One vector is turned by the same rotation once a tick. Each row is the vector after some number of ticks, and that number follows the row.
The counts run from 0 to 422.
[ 24  11   2   5 -25   2   6 -29  12 -15 -13   8 -21   3  -4  22   4   4
  -6  -9  13   5  13 -12  36  -7  40  -5  -7 -10 -18   4  17   1 -20  46
 -43  41  -9 -19 -20  -2  25  25 -13 -16  -7   7  42  28 -29   5  12  -3
 -36  16 -18  -8  -6 -27   5 -16 -33 -12  11  13 -34 -11 -10 -19 -18  14
  15 -45 -31]  292
[ 17   7 -23 -16 -27  -8   3  -4  39 -28  -9  18 -18  13  -2  13   1   0
  16   5   5  -6  20 -20  35  -9  33 -12 -22   6 -20   5  31 -17 -45  19
 -27  28   3  -9 -19  -6   1  26  -4 -20 -15   4  46  17 -22   5   4   3
 -25  25 -23   5   3 -42  -6 -16 -32   4   1  19 -10 -10 -13 -15 -14  37
  16 -47 -37]  351
[ 19   8  21  -6   9  17  -6  45 -38   5  27 -10   5  -9  11  -1  -2 -33
   5   8 -24 -27 -20  16 -29 -13 -19   6  -8  23   4   1   5  -5  20 -11
 -13  13  -9   6 -16  34  36  -8  10  26  12 -24   3 -40  17 -18 -20  16
 -18  19  21  16 -33  14   7  27  29 -16 -31   2   3  -1  12   8  -8 -18
 -55  34  13]  184
[ -3  42   0 -37  18 -16 -18   4   4  -3  14  14 -11   2  -9  41   3   2
 -30 -22  -9 -37  26  -3 -17   8   3 -20  -9 -11  -6 -15 -24  12 -14 -14
 -10  24  -8 -19  52  -2  39   1 -21  17  12 -12  -2 -31 -21   8  21 -27
   9 -36 -23   9 -28  36   0   3  -7  10 -47  24 -13  19 -11 -37 -20  -7
   9   9  -3]  216
[ -8   8  -6  15 -22  -5  -4 -16  14  17 -36   1  20  -7   4 -11 -20 -15
  13 -14  19   8   5   4 -24  22   2  28  -4  -4  -3  30   3  18  39  17
   5   6   6  21 -12  50 -19   0  22 -12 -28 -15 -24   5  26 -19  20  17
  -2 -38 -19 -29  30   6  -5 -32 -15 -16  57 -21 -59  -5 -14  12 -10  -2
  -7 -17   6]  328
[ -6 -12 -19   3  11 -29  -6   4  -3  -7 -10   7  32   1  -3 -15  -7  16
  -6  25   9  -5  23 -40  28 -16  -2  10   0  -1 -10  35  -2  -8   0 -24
  -8  14   5   5  14   8 -41 -38 -20 -54   5 -32  43  27  -1  -7  28   3
 -11  30  -3   0  26 -37  -1 -42 -32  -4   1 -12 -33 -19   6  25  11 -21
  -5 -11 -24]  71
[  6   8  -3   8  -4  -8  -5 -23  -2  11 -39  -9  14 -16  26 -12 -26 -12
  24  -2  17   0   4  10 -30  35   8  21  -3   0  -2  22   8   8  41  13
   7   1  -7   7 -22  46  -8  10  25  -3  -8   8 -35   7  15  -9  24   1
 -22 -40 -23 -23  14  11 -16 -46 -15 -16  58 -18 -58   5  -3   7   7 -12
  -5 -20  14]  327
[ -7  -2   4 -19  15  -9 -16  -6   0   7   6   0  24  -9 -34   4  23  -8
  -7  12   9 -21  -3  -2   4  -4  -8 -25  -9 -12   0   4 -27 -25 -26 -17
  23 -46   0  33  27 -33 -43 -48 -30  -8   8 -22  -9  -6   6  -4   1   8
  38  11  43   3  -9  32 -13   5  23  30 -52   4  28   7  -8  -5  -9 -10
  19  14   0]  279
[ 16 -22   1 -12  19  -2 -10  12 -18  13   0 -26   7   3  19 -15 -25   9
  -5  36 -17   1 -25  -5  17 -12 -40   2  -4  11  -8 -14   9 -11   7 -62
 -10  -4  -8 -23 -16   3 -14 -12   7   6  23  14  13  15  -8  13  -4   2
 -16  36  13  38   0 -29 -11  -3  -2 -17   6   1  30  13  43  40  62 -21
 -32  18  39]  343
[-29   5  26  46  -1  25  38  11  28   9  20   4 -20  30 -11  20  15  -1
 -22 -35  -8  12  14  -3   1   8 -22   8  20  22  -3   3  12  42  -3  19
 -20  49  23  -7 -16   8  -3  18  -9   4 -15  -7  46 -19  -9 -20 -24   9
  -6  -2 -14  -5  11 -29  19  30 -22 -11  -1  -1  -9 -24 -22 -11 -19  34
   3   4 -39]  332
[-10  13 -17   8 -39 -13  -3  15  37   8 -16   3  21   7 -19  -6  -6 -23
  13 -26  10  -3  14  -6 -17  19   5  18 -11   7   5  33  12  17  20  16
 -15   0  20  33  -5  52 -24   2  10   0 -49 -41   4 -12  25 -21   9  38
  -1 -24 -21 -29  30  -4  -1  -5 -17  -8  34  -6 -46 -14 -39   6 -21  18
  -8 -13  -6]  389
[  1  -4 -22  29   2 -29   5  24  13 -19  25  10 -10  35 -23 -38 -20  30
   5  -5 -14   3   5 -75   7 -12 -19 -15  29  10   8  -7  14 -18 -13 -27
 -23   7  10 -23  13 -33 -11  23 -30   4   0   4  41   9  -9 -10   4   5
 -12 -14   5   0  25 -42   5  27 -23 -16 -11   8 -15   3 -15  -4  46  -7
  13 -15   6]  74
[-14   5  19   8  17  20 -14 -25 -24  27   1  -3  21 -36 -23  22  26  -2
 -30  -7  23   2  -6  19   0   8  -8  -4   5 -24   6  13 -40  -1   1   8
  25 -35  -9  14  27 -18 -26 -43 -30  -7  16 -22 -13  -3   4  -7   3  -6
  34  -2  37  -7  -9  56   0  -6  34  16 -32 -13  -1   9  -4 -15 -34 -28
  20  19   0]  398
[-13  -4 -10  -8  44  14   1  22 -20 -13  16   7  20 -14  54 -13  -9   2
  29  30 -34 -27  11   6 -42  11 -12  15 -15  33   6   1  10 -22  -9 -47
  44  -8  -9  10  -8   2  -4 -21  21  -7  39  -4 -29 -42   3 -16   3 -27
   7   4 -18  25 -25  16 -10  -9  29  17 -29  -9  26   4   8   9   0   1
 -10  26 -10]  7
[ -7  35   5 -31  15 -16 -27   0  -4   3   7  14   5  -7 -20  32  15  -3
 -27 -14   4 -33  13  -2 -18   4  11 -22 -10 -22  -1  -3 -31  -5 -13 -10
   8  -3 -13   0  55 -11  22 -16 -30   5  10 -30 -12 -21 -16   5  21 -19
  20 -32  -3  -3 -24  51  -3   2   8  12 -55  12 -14  16 -20 -29 -30 -16
  18  12   0]  217
[-14 -20  41 -15  -2  25   9   1 -11  33 -12 -36  -7  -3 -11  27  17 -20
 -29 -15  12  11 -17  68  16   1 -30  -2 -11 -22 -18   4 -19  53  14   0
  -2  11   6  10 -19  25  -6 -32  16   6  -5  16  -1   0  16   2 -33  16
  16  32  22  26 -10 -11  17   3   3  -8  22  -4  23 -10  29  30  -1  15
 -35  25  11]  301
[-14  33   9   2   4  13 -21 -18  -9  15   1  14  12 -28 -20  31  22   5
 -35 -21  18 -11   8  -2  -4  13   4  -7  -1 -23   5   8 -41  -6  -7   9
  14 -14  -6   4  42 -21   1 -21 -36  -4  14 -28 -11  -3  -9  -3  14 -19
  31 -18  14 -15  -9  72   9   5  24  14 -47  -4  -9  12 -17 -24 -49 -30
  31   8  -9]  158
[ 19 -22   4 -18  18  -3 -13   8 -32   5  -5 -29   0   1   8 -21 -27  15
 -12  26  -2  11 -24   2  24 -17 -34  -5   8 -16  -8 -19 -10  -5   3 -43
  -6  -6 -13 -23  -6  -9   2 -11   2   5  24  30  -4  20 -13  16  -9  -9
  -6  27  24  33  -8 -24   0  -2   7 -18  11   3  26  20  52  35  55 -33
 -29  18  50]  104
[-30  -5  20  21  23  -6  28  19  23 -11  27   1 -21  40  -4  21   7  13
 -16 -21 -14  -1  25  -9  -7   4 -31  -5  13  21  -7 -17   8  45 -12 -12
 -16  56  14 -19   3  -2  11  14 -13   5   1  11  42 -20 -11 -12 -14 -10
  -8 -12 -24  16 -10 -42  18  20 -33  -4 -20  19   6 -18 -11 -13   2  43
   0   5 -39]  273
[-12  17  -5  46  -5  20   6 -10  18   3  11   4 -29  14  -8  -6 -20  44
 -29 -26  -3  24  -4 -47   5   8 -21   0  27   8  19 -28   9   1   1  -9
  -9   2   6 -42  14 -42   6  51 -23  28  -3  19   8  10 -29   8  -1 -20
  11 -31  -5  -2  22   7  13  41   1 -15   5   6   7  18 -19 -12  23  -6
  35  -6  15]  195
[-13  -3  -9  26   0  -9 -10 -19   0  10 -13   8  36  -6  -5   2  -8  17
 -26  10  10   7  17 -41  41  -8  -5  14   6   0  -6  31   1  -1   9 -13
  -8  20   5   0  14   5 -43 -31 -22 -45   7 -31  48  34  -7  -5  33  -2
 -11  27  -6 -16  35 -23  -1 -31 -26 -16   7 -20 -46 -16   9  31   0 -29
   1 -15 -24]  131
[ 31   3  -8 -23 -12   2 -27  23 -24   8  -8 -23   9  -4  19 -17 -41   4
  -1  31 -23 -10 -23 -13   9  -1 -18  22  -7  13  -2 -10  11 -24  18 -53
 -21  -8 -17 -24 -11  21  13  10  13  28  13   2  -3   5  -9  18  12   2
 -23  25   2  25  -1  -6 -17  10   8 -31  10   1  16  26  31  35  48 -38
 -34   3  55]  284
[ 36 -10   5 -19   6   5 -24  11  -8  11 -13 -34   7  -6   8   4 -22  -3
  -7  42 -14 -13 -26  -2  19  -4 -25   6 -16  23  -6 -10  12 -26   0 -52
 -19 -14 -14 -20 -20   6  -2  -2   1  19  17  11   8  12  -8  18  -6   7
 -16  39  13  29 -12 -13 -24   5   5 -24  -2   8  29  21  30  35  52 -24
 -31   0  42]  283
[  2  13 -22 -11 -26 -25  -8   4  32   8 -30   3  19  -3  -1 -10 -20 -22
  24 -10  10 -10   9   0 -26  21   8  18 -18  -1  -2  25  10  13  30   6
  -6  -1   7  24  -6  57 -12   4  16  -2 -35 -25 -24  -6  24 -12  17  31
  -4 -35 -31 -28  26  -4 -11 -29 -18  -9  47 -10 -51  -4 -25   7 -11   4
 -11 -19  12]  388
[  8  23  20  35   5 -13   6 -15   0  -6  13  11 -15   7 -25  -7  -1  -5
  10 -24  20   0  -1 -20 -29   6  22 -20  28 -16  12 -12 -14  -2  15  54
  -7   4 -12  -8  13 -15  21  26 -29  16  -8  16 -10  -5   4 -19  11  -1
 -10 -65   8 -31 -15  28   1   1  -6  -2  -1   9 -53   9 -30 -57 -11 -11
  37 -19  -2]  56
[-28  30   8  -2  26   3 -13 -12 -14   4  12  22  -1  -8  -8  24   7  28
 -44 -33  11  -2  23  -1 -10  10  -1  -2   9 -21   8  -2 -45  29   0  -1
  17  22  -3 -16  56 -18  22  -9 -27  -8  25 -14  -4 -14 -20  -3  15 -37
  22 -38 -15  -5  -4  45  23  -3   3  13 -37  -3 -24   6  -1 -22 -33 -12
  21  18  -6]  97
[-15  -1   0  29 -28   4   3   0  22  26 -17  -7  28 -15  -5 -10  -6 -24
   8 -14   8   3   4  -7 -20  13 -12  27  -4  19   6  35  13   9  37  14
  -4  -2  22  32 -21  48 -36  -7  10  -6 -36 -36  10 -10  33 -25   6  35
  -3  -9  -3 -27  30  -3  -7  -7  -5 -12  35 -19 -43 -21 -30  13 -18   4
 -12  -6  -7]  90
[-12 -16   4  19  47  13  13  33 -46  -9  37   6  20  -8  47 -24 -10  -2
  24   8 -25 -11   8   2 -47  -8 -17  16  11  27  18   2   5   3  14 -13
  27  14  -3   7 -12  16  14 -22  20  -7  35 -10  -9 -42  13 -33  -9 -19
 -22  -1  -1  15 -22   3  15   1  31   3 -25 -18  -6 -15  20   7  -2  -9
 -27  38 -11]  305
[ -8   5 -13   9 -29 -15   2  23  35  12 -11  -2  24  10 -15  -9  -8 -31
  19 -10   5  -9  13  -6 -22  11 -12  12 -16  20   0  34  17   8  21   2
  -6  -4  18  39 -14  50 -36  -7  10   2 -47 -43   9 -16  38 -30   1  44
   1 -11 -10 -22  28 -18 -11  -2 -16  -7  25  -1 -39 -16 -37  11  -9  13
 -18  -6  -7]  150
[-26   0   9  39 -28  10  10   7  31  17  -2   4  14  10 -19  -1  10  -9
  -3 -37  10  16  17  -5 -12  11 -11  23   4   6   5  32  11  35  22  21
 -11  18  28  21 -16  35 -29   5   8  -9 -38 -28  25  -7  27 -28  -6  31
   6  -8  -7 -28  40 -16  16   8 -18  -7  33 -14 -38 -29 -34   9 -24  26
  -6  -6 -26]  330
[-17  -9 -20  -6  21 -16 -12  -5   5  -2 -20   7  45 -10  24  -4 -14  16
  -3  27   5  -5  35 -23  19   0   0  12 -21   6  -9  34   2  -6 -13 -32
  10  11   4  16   8   8 -45 -41  -4 -58  22 -28  23  20 -11  -4  31 -11
  -9  28 -16   3  18 -26  -8 -52 -20   9   1 -21 -29 -14  10  24  -2 -13
  -6  -9 -30]  70
[ 36  -2  18  -2 -34  35  -1   4 -22  -4  14   2 -13 -22 -26   8  29 -20
  -3 -15  21  10 -24  38  20 -23  21 -17  -5 -22  -4   4  -1 -13 -20  46
 -23 -18   1  12 -32 -18  29   4  -5  12  -5   3  17   9  10   0 -39  23
   6  45  46   5 -21  16  20  29  33  11  -5   5  17 -15   6 -11 -32   4
  -4  -1  -2]  22
[ 10 -21   1  -9  36 -18  14  -6 -16  -7 -15 -17   7  -4  44 -30 -27  -7
  48  28   3  -5  -4  14 -31  13  -1  -2   3  -5 -15  -8   1   0  12   0
  28   4 -18   3 -26  20   2  -6  30  -6  12  44 -40  -3  12 -14   5 -14
 -25 -24 -10   5 -18 -17 -14 -53  -4  -3  37  -9 -18   7  31  -4  39  -6
 -10  -4  17]  206
